(in the rows, 128 means zero)
Each path below is one point turned by a fixed rotation once a step. After each direction that follows a path, write how fast that rotation turns it, in degrees each step (0 if it stays still).
Each turn is a multiple of 5 degrees from 10 to 175, or 0.
Each row of a path follows its step; steps can be skipped.

step 1: [130 133 131 127 119 134 123 135 115 136 128 133 119 125 132 134 126 134
 121 142 131 124 132 131 127 125 127 139 135 133 136 119 126 128 134 124
 128 129 130 118 129 126 121]
step 4: [125 137 133 133 118 124 123 120 121 123 125 120 135 119 121 119 120 122
 124 131 122 124 121 134 141 123 119 131 134 131 126 135 135 130 121 123
 123 130 130 127 121 129 128]
step 6: [132 118 122 124 131 143 128 132 136 127 130 125 126 132 126 124 125 123
 132 127 137 134 137 122 125 121 128 127 125 120 118 132 125 120 134 130
 124 133 129 133 136 113 129]
step 7: [133 130 122 130 134 126 133 120 131 134 112 127 134 129 121 134 128 130
 118 121 131 128 122 135 135 135 127 122 128 123 117 122 121 137 134 123
 128 123 135 130 135 131 134]
step 10: [130 127 121 141 138 132 120 128 138 129 133 129 130 137 124 127 129 120
 132 135 136 136 138 138 117 124 122 124 136 124 125 126 123 129 132 134
 121 128 122 129 128 134 126]
step 12: [128 130 132 125 115 122 133 138 117 121 133 136 137 120 130 128 125 124
 134 125 116 120 126 130 133 128 130 137 136 133 121 125 132 131 124 136
 122 123 137 132 128 121 125]
step 13: [117 120 125 125 118 132 126 134 138 142 131 126 125 134 128 131 123 125
 129 125 134 121 130 131 135 122 127 141 116 130 132 135 119 127 131 136
 132 127 124 126 123 129 124]
step 16: [124 117 129 132 112 119 128 136 126 117 123 131 122 130 131 126 127 123
 133 124 116 127 129 133 134 130 131 127 130 130 129 123 122 124 115 119
 128 132 127 136 136 134 128]
step 17: [122 127 124 126 129 137 121 126 131 126 125 122 131 127 128 127 127 119
 129 140 133 135 117 126 140 121 130 132 129 119 134 137 117 125 122 133
 125 135 126 126 117 132 121]
Speeds:
[128 129 128 132 127 129 127 130 129 125 131 129 130 127 127 127 130 125
 129 130 126 132 124 126 130 126 126 126 128 129 130 131 132 129 129 130
 127 130 127 132 128 131 130] -> 55
[130 126 129 130 129 129 132 127 130 124 131 127 128 129 129 129 131 130
 129 122 129 131 128 129 131 128 127 128 130 127 126 124 129 130 130 126
 127 130 129 125 131 128 125] -> 85
[130 125 128 127 128 125 131 130 128 129 128 124 128 125 125 127 127 125
 125 126 124 124 125 128 127 128 129 128 131 129 129 128 128 126 128 128
 125 128 130 127 128 132 130] -> 90

step 0: [130 122 134 128 128 119 134 129 126 127 133 136 144 136 123 136 125 113
 128 121 133 120 133 134 141 135 131 121 125 135 119 137 134 132 120 132
 132 127 127 131 124 138 123]
step 1: [119 135 132 123 126 126 136 136 131 123 138 129 143 126 129 135 119 124
 118 114 123 134 122 129 140 129 122 126 118 129 127 131 127 132 124 120
 132 139 131 124 117 118 127]
step 2: [124 128 140 124 124 134 122 129 128 134 134 119 134 117 129 135 126 126
 143 129 128 136 129 124 134 133 117 115 119 121 128 136 131 128 137 113
 131 127 123 124 121 122 128]
step 5: [133 140 132 128 133 139 126 115 135 132 125 128 130 122 131 120 134 125
 133 131 125 138 127 129 130 131 122 119 129 127 133 119 111 126 124 129
 133 116 135 116 136 133 138]
step 8: [138 126 137 144 120 125 117 127 140 127 124 124 125 124 131 135 131 131
 119 127 129 118 116 141 119 124 131 119 127 127 125 127 128 125 121 124
 131 122 124 131 137 136 133]
step 11: [128 120 135 128 140 130 127 134 118 131 130 118 125 128 137 127 130 118
 116 140 124 120 119 133 136 123 126 132 138 135 118 133 135 140 127 128
 131 114 125 127 130 126 128]
step 12: [119 126 148 120 136 120 130 126 123 125 133 132 129 121 133 134 120 129
 123 132 130 130 132 129 125 116 127 138 131 145 129 136 132 131 126 137
 123 125 134 127 125 126 116]
step 16: [125 121 129 124 116 125 143 125 129 136 122 133 135 129 130 129 128 125
 136 135 119 140 124 141 119 136 130 123 124 118 129 124 132 118 126 133
 119 134 131 120 136 125 137]
step 17: [129 132 124 128 128 139 138 123 131 139 124 135 140 138 125 119 133 116
 128 122 138 135 134 140 123 129 137 123 125 125 114 133 130 128 141 125
 126 126 129 125 133 132 133]
Speeds:
[132 129 127 128 126 126 130 127 125 127 128 127 126 128 125 124 126 128
 126 124 129 128 127 129 125 129 132 126 129 127 128 129 126 126 130 127
 126 128 127 128 134 130 131] -> 35
[129 126 128 126 131 132 131 132 129 128 129 127 127 127 125 130 125 129
 127 130 130 130 127 125 129 130 124 127 126 130 131 129 128 127 130 130
 126 126 131 128 130 130 129] -> 35
[130 128 130 127 126 128 127 131 133 125 130 126 128 126 128 129 125 128
 130 125 131 128 128 127 130 128 134 131 128 128 127 129 127 128 127 128
 131 128 127 124 129 127 125] -> 60
[125 129 126 131 129 129 126 128 126 132 126 127 132 126 129 128 126 131
 129 129 126 132 129 125 125 126 132 124 127 127 130 130 128 127 129 130
 130 128 128 126 129 127 126] -> 100
[126 127 128 131 124 127 129 130 129 128 130 127 126 126 129 129 127 126
 126 127 128 128 127 126 130 126 126 125 125 127 128 127 126 124 126 127
 128 131 126 132 125 133 126] -> 55

step 0: [136 117 122 124 121 115 123 125 117 135 130 138 130 123 132 127 123 114
 124 134 121 125 123 135 133 115 120 137 133 127 124 131 135 125 129 132
 130 124 127 123 133 124 124]
step 2: [120 126 132 130 120 131 142 125 134 118 121 124 130 121 125 142 129 129
 128 113 121 138 125 124 132 123 118 118 130 136 128 120 133 130 123 131
 126 128 125 125 137 131 132]
step 5: [136 135 136 124 120 128 132 126 130 125 122 124 126 133 129 121 129 131
 133 127 125 129 127 138 140 119 121 121 136 129 128 127 116 131 133 130
 129 134 116 137 109 127 136]
step 7: [134 127 127 126 132 131 126 133 115 128 131 126 133 117 120 119 132 148
 124 120 124 127 122 125 133 123 128 136 121 121 122 129 129 124 131 126
 139 128 134 121 132 142 127]
step 11: [119 127 117 117 126 119 126 125 125 131 121 123 124 127 140 132 134 133
 125 117 122 135 122 128 122 136 126 139 116 117 122 125 128 134 133 123
 120 131 128 120 124 129 126]
step 13: [130 138 142 126 129 120 129 133 130 122 125 128 127 126 124 119 139 122
 125 131 130 129 126 133 129 124 114 127 132 128 132 127 129 130 116 120
 131 130 116 134 109 123 130]
step 14: [128 122 115 131 124 137 116 129 127 123 126 125 132 136 113 121 128 132
 117 122 123 132 134 130 128 134 126 129 121 129 123 138 122 119 127 127
 120 134 119 134 129 117 131]
step 15: [135 120 123 130 131 124 128 130 127 127 130 129 124 120 123 118 124 140
 135 122 119 127 130 127 134 118 124 133 123 128 121 129 122 139 133 132
 126 135 138 120 119 145 131]
step 17: [128 132 124 116 137 122 131 132 133 119 136 137 145 128 126 126 133 128
 117 122 122 121 126 130 138 123 135 128 126 132 130 128 137 122 118 131
 141 128 127 127 130 120 132]
Speeds:
[130 127 128 131 129 127 127 130 129 128 129 128 130 130 126 123 126 130
 128 130 127 129 130 127 125 125 126 130 128 131 124 129 128 127 130 126
 129 127 125 132 128 131 126] -> 45
[127 130 128 127 128 129 127 129 126 126 127 127 127 127 131 129 126 124
 128 125 128 130 128 127 124 129 128 128 130 130 122 126 132 132 129 126
 128 127 127 128 129 125 128] -> 40
[126 124 130 131 126 126 129 122 127 127 130 129 128 128 131 129 128 129
 127 128 128 128 127 127 125 130 127 129 124 130 132 126 132 128 129 128
 128 126 124 128 126 129 130] -> 40
[130 126 128 128 125 127 124 132 129 131 129 127 129 126 127 130 124 128
 130 127 124 127 129 130 125 129 128 127 127 129 129 125 123 129 127 127
 129 127 126 127 128 126 132] -> 80

step 0: [125 143 132 130 127 128 132 125 129 133 125 144 123 127 131 135 126 124
 132 123 114 136 129 118 113 120 118 135 115 125 133 124 132 132 124 138
 129 128 131 126 120 129 122]
step 2: [131 123 124 134 119 134 123 129 138 124 122 131 127 120 134 133 127 125
 128 138 130 123 115 131 128 117 122 126 127 123 137 137 141 128 120 134
 131 124 132 113 142 131 127]
step 4: [119 130 105 129 123 130 120 130 116 124 121 142 129 127 133 127 129 115
 127 129 127 128 129 129 128 123 142 126 127 116 126 121 133 125 127 124
 131 130 128 129 125 117 123]
step 5: [128 129 117 128 129 138 140 129 123 126 135 137 124 121 125 134 129 114
 126 126 109 125 122 129 133 120 133 132 128 140 128 127 138 128 113 129
 123 124 130 122 122 129 128]
step 8: [127 124 129 123 124 122 126 117 123 125 123 138 126 115 133 115 143 130
 125 125 128 115 124 132 129 132 123 120 118 138 133 132 133 122 123 123
 129 117 131 121 116 126 129]
step 9: [121 129 121 127 126 119 126 120 118 126 121 139 113 135 129 128 128 135
 126 119 127 142 138 138 128 141 138 127 126 129 135 128 132 124 122 130
 123 124 126 125 115 123 133]
step 12: [130 127 135 137 117 118 120 119 130 120 123 132 125 135 139 126 120 139
 128 125 134 123 125 125 124 129 142 129 124 124 139 128 129 129 128 138
 128 126 136 114 140 129 124]
step 14: [127 133 111 130 128 133 135 121 125 131 128 139 124 136 123 137 135 130
 129 121 134 126 130 121 124 133 127 123 121 123 137 127 130 126 126 121
 137 135 127 112 124 111 125]
step 15: [126 124 123 129 124 130 127 125 138 122 135 137 126 138 130 143 115 113
 131 123 119 134 126 129 125 124 137 142 128 133 131 121 131 131 128 129
 134 127 129 115 129 119 133]
Speeds:
[132 131 128 126 126 125 128 127 128 126 129 130 127 126 131 129 130 127
 130 128 126 128 126 126 131 126 121 127 132 131 128 128 125 128 125 128
 130 129 126 129 127 129 127] -> 135
[128 127 129 126 124 130 130 130 128 126 128 131 124 132 127 127 126 128
 129 127 127 128 128 134 128 129 128 129 127 129 128 132 125 127 127 128
 127 128 131 126 131 133 129] -> 110
[129 125 127 128 129 125 126 128 130 126 126 129 130 130 127 127 124 124
 125 133 128 129 127 129 130 124 131 126 130 128 126 130 126 128 130 129
 127 127 126 127 126 128 127] -> 130

step 0: [124 132 141 131 125 133 117 128 133 137 132 118 124 136 132 128 115 127
 122 123 129 133 117 129 126 131 131 139 132 114 132 129 131 125 134 122
 121 130 117 140 127 119 133]
step 2: [126 120 121 129 138 142 127 124 127 130 135 120 118 129 143 138 135 126
 127 125 126 142 126 137 127 129 130 122 127 119 111 122 126 124 132 132
 131 135 133 126 126 132 126]
step 4: [135 122 124 131 126 130 137 125 126 128 133 130 125 128 121 134 125 123
 123 130 125 139 129 126 121 140 138 117 124 123 132 127 137 137 130 131
 113 120 132 128 124 108 130]
step 6: [115 123 128 135 126 126 122 123 124 126 137 131 116 133 141 127 125 133
 119 137 124 120 121 117 118 125 137 134 124 125 122 128 126 137 126 135
 128 125 118 125 127 126 140]
step 9: [129 127 122 130 118 124 129 137 120 135 133 122 130 132 120 133 123 144
 137 126 125 128 132 127 121 119 129 132 124 126 118 134 120 122 126 139
 130 142 122 127 132 121 141]
step 11: [122 129 131 129 132 133 128 133 132 125 127 117 130 130 128 134 130 123
 124 117 112 120 131 142 118 128 132 129 116 133 129 138 130 117 130 128
 132 116 132 134 141 122 128]
step 13: [123 121 133 125 129 135 126 132 133 128 125 119 126 141 125 125 120 122
 122 133 126 134 135 132 129 120 124 121 130 118 135 127 134 123 134 125
 132 135 115 143 117 122 141]
step 16: [127 134 125 137 127 130 119 132 139 119 131 134 120 138 132 135 113 143
 115 132 129 131 123 122 127 137 134 124 126 126 129 128 123 129 136 121
 132 126 127 124 118 119 133]
step 17: [121 123 130 143 136 127 124 132 131 126 125 118 128 128 114 131 129 128
 119 126 126 136 132 127 119 131 126 127 121 123 133 135 136 139 125 133
 113 132 135 124 135 114 132]
Speeds:
[126 126 129 130 126 126 126 127 128 131 126 128 126 131 126 130 128 128
 131 133 127 131 129 127 132 129 130 126 128 128 130 131 129 128 126 129
 129 131 131 129 130 130 131] -> 90
[129 130 130 124 129 130 129 127 125 127 128 129 130 131 129 129 132 124
 130 129 127 130 127 131 128 127 132 125 126 129 126 126 130 126 130 124
 128 130 128 131 126 127 129] -> 35
[125 127 129 127 126 127 124 125 125 132 129 127 126 127 130 123 126 125
 126 127 128 126 129 130 130 128 128 127 129 130 129 127 131 130 127 129
 128 128 123 130 126 130 127] -> 55
[128 129 125 127 127 126 127 127 130 129 129 125 131 127 125 133 127 126
 128 126 127 128 128 127 127 131 130 125 126 128 125 125 125 131 124 128
 128 128 125 128 127 130 129] -> 145
[126 127 129 129 129 125 127 127 128 129 127 128 129 131 128 125 128 131
 127 129 131 130 127 126 124 127 128 128 130 127 129 127 124 129 126 124
 130 128 128 133 126 124 129] -> 110

step 1: [119 129 132 128 118 125 120 116 131 126 117 124 129 129 131 137 126 134
 141 127 130 130 124 121 130 133 116 133 134 127 123 128 132 123 123 124
 126 150 128 123 133 124 126]
step 3: [129 130 128 130 125 138 132 111 139 127 115 137 144 134 116 128 124 128
 133 123 123 131 126 132 132 127 129 133 134 125 131 125 119 136 137 123
 125 132 126 120 127 124 124]
step 7: [129 134 131 126 124 126 122 115 131 127 130 120 127 126 130 130 126 140
 129 124 141 137 118 146 136 138 124 123 127 126 125 124 127 135 130 135
 126 127 121 115 133 129 135]
step 8: [141 138 133 126 130 117 129 114 122 127 116 128 126 133 119 131 133 130
 132 126 142 129 121 134 122 133 129 126 137 124 126 129 130 125 127 130
 117 122 133 128 134 116 134]
step 11: [126 127 133 125 118 125 127 126 121 123 119 129 135 128 113 129 122 128
 119 133 120 134 131 129 124 128 111 131 123 127 123 123 119 138 121 129
 124 119 114 119 125 134 128]
step 14: [134 139 136 124 128 129 125 120 127 126 129 135 140 138 124 117 141 140
 126 134 126 125 131 132 131 144 129 123 123 130 131 130 134 133 124 123
 133 131 135 126 137 122 122]
step 15: [128 138 138 130 114 129 128 119 122 135 133 142 128 128 134 132 130 135
 122 129 124 122 116 130 121 139 124 141 126 126 123 123 137 135 132 129
 125 126 129 122 139 130 124]
step 16: [119 136 136 122 121 124 121 128 124 132 118 142 122 135 133 130 124 129
 121 135 119 131 130 137 126 134 121 126 137 129 131 122 120 121 127 124
 119 123 133 133 141 118 125]
step 17: [113 118 131 124 128 132 132 122 126 126 121 134 124 123 128 131 123 126
 122 136 119 135 119 126 128 132 124 128 134 133 119 137 133 129 131 117
 121 126 123 117 136 115 121]
Speeds:
[124 130 129 129 124 127 126 128 125 126 130 127 125 128 127 132 124 127
 128 130 126 126 128 128 129 128 125 129 127 130 129 129 125 124 126 129
 130 128 128 127 129 131 126] -> 70
[127 128 129 128 128 127 124 125 127 129 127 124 131 127 127 129 130 129
 125 127 130 126 126 130 126 131 130 128 130 126 131 129 131 126 128 128
 130 132 131 130 130 131 131] -> 55
[131 130 131 129 129 129 130 128 131 128 130 127 124 132 127 127 127 127
 130 129 131 127 126 127 129 128 126 128 128 128 129 124 132 128 125 131
 130 132 128 127 131 126 129] -> 55
[128 128 131 128 130 123 127 127 129 127 129 124 129 130 126 126 127 129
 126 132 126 126 128 127 131 128 130 128 128 129 125 125 128 125 131 126
 126 127 123 132 127 126 129] -> 125
